In the data rows, zero lies at 7.5, halfway between 7 and 8.
Some points, each followed by its number:
8,5,11,5,10,7,5,10,9,4,10,8,5,11,7,5,11,8,4,11 0
8,7,8,7,7,7,7,7,7,7,7,7,7,7,6,7,7,6,7,7 1
9,9,9,9,9,9,9,9,9,9,9,8,9,9,8,8,8,8,8,8 2
7,7,8,7,7,7,7,7,6,7,6,6,7,7,6,6,7,6,7,7 3
7,7,8,7,8,8,8,7,7,6,6,6,5,5,5,5,5,5,5,5 4
7,7,8,8,8,8,8,8,7,8,7,8,8,8,8,8,9,8,10,10 5
7,7,8,7,8,8,8,7,7,8,7,8,8,8,7,8,8,8,8,8 6
5,7,11,5,8,10,5,10,7,5,10,6,6,7,9,4,12,7,4,12 7
7,10,4,8,11,4,10,7,5,11,5,7,6,8,7,5,10,7,9,6 8
7,7,8,7,7,7,8,7,7,8,7,7,8,8,7,7,8,7,8,8 9
7,9,10,6,8,9,4,10,6,9,10,4,9,7,7,7,9,4,11,5 10
7,7,8,8,8,8,8,7,7,8,8,8,8,8,7,8,8,7,8,8 11
7,7,7,6,6,5,5,5,5,5,5,5,5,5,5,5,5,5,5,5 12
8,9,9,8,9,8,9,8,8,8,8,8,8,8,8,8,8,7,8,7 13
6,6,7,6,7,7,7,6,7,7,7,7,7,7,7,7,7,7,7,7 14
5,9,8,7,10,4,9,10,4,8,10,5,5,11,9,5,8,11,5,5 15
8,9,4,10,8,4,10,8,8,5,9,9,5,9,9,7,5,11,7,6 16
9,9,10,9,9,10,10,9,9,9,9,9,9,9,9,9,9,9,9,9 17
8,11,4,12,5,6,7,6,11,5,7,10,7,8,8,9,4,10,8,4 18
10,9,9,9,8,8,8,7,7,8,7,7,7,7,6,7,7,6,7,7 19
9,8,5,6,7,8,8,7,4,11,4,8,11,4,7,12,3,10,10,3 20
6,8,8,10,6,8,11,4,7,12,4,11,7,4,9,9,5,7,7,8 21
8,9,8,5,6,10,5,7,8,8,8,7,7,9,5,9,8,7,10,4 22
8,5,11,8,4,11,7,5,11,7,7,6,6,8,9,7,5,10,8,9 23
7,7,8,7,7,8,9,9,9,9,9,9,10,10,9,9,10,9,9,10 24
7,7,8,7,8,8,8,7,7,8,7,8,8,8,7,8,8,7,8,8 25
5,5,5,5,5,5,5,5,5,5,5,5,5,5,5,5,6,5,6,6 26
Which two points above are nearest to each new point by angle, seen from the average point of the numbered points? Their numbers follow each, smallest number first.
6,10,5,6,10,7,8,8,9,4,10,8,4,10,8,8,5,9,9,5 -> 16 18
10,8,5,9,10,4,10,5,9,6,6,9,6,11,6,10,6,6,8,10 -> 16 18
8,8,8,8,8,8,8,8,8,8,8,7,8,7,7,7,7,7,7,7 -> 2 19
9,7,5,10,8,8,5,10,5,8,9,6,8,9,7,6,11,7,7,9 -> 0 7
8,8,8,8,8,7,5,11,3,8,8,9,7,7,9,11,3,6,11,6 -> 10 20
7,7,8,7,8,8,8,7,7,8,7,8,8,8,8,7,8,7,8,7 -> 6 25
7,8,7,8,7,7,9,5,9,8,7,10,4,9,10,4,8,10,5,6 -> 16 18
10,5,8,9,6,8,9,7,6,11,7,7,9,7,6,12,3,9,10,4 -> 20 21
9,4,12,7,4,12,5,7,10,4,8,11,4,9,6,5,11,5,7,6 -> 0 23
7,7,7,7,7,7,7,6,6,7,7,7,7,7,7,7,7,7,7,7 -> 12 26
8,8,6,8,10,3,11,9,3,12,5,7,11,5,7,9,10,6,8,9 -> 8 9
6,10,8,5,8,8,6,8,8,7,8,8,7,5,11,3,8,8,9,7 -> 7 10
7,4,11,4,8,11,4,7,12,3,10,10,3,10,5,4,10,9,5,11 -> 0 7
8,9,5,6,11,7,5,10,7,5,12,5,8,11,5,7,11,5,8,10 -> 0 7
11,3,8,9,9,6,7,9,11,3,6,11,7,4,12,4,10,8,6,10 -> 0 7
5,11,8,7,6,5,8,9,7,5,10,8,9,5,10,5,8,9,6,8 -> 7 15
3,12,6,4,9,7,5,8,9,5,6,11,7,5,10,8,5,12,5,7 -> 16 18
5,10,6,6,8,10,5,8,8,9,6,8,9,5,10,4,7,10,6,7 -> 7 20
10,9,4,10,8,5,11,8,5,11,8,4,11,7,5,11,8,7,6,5 -> 8 20
7,7,8,7,7,8,8,7,7,8,8,8,8,9,8,9,9,9,9,9 -> 5 24
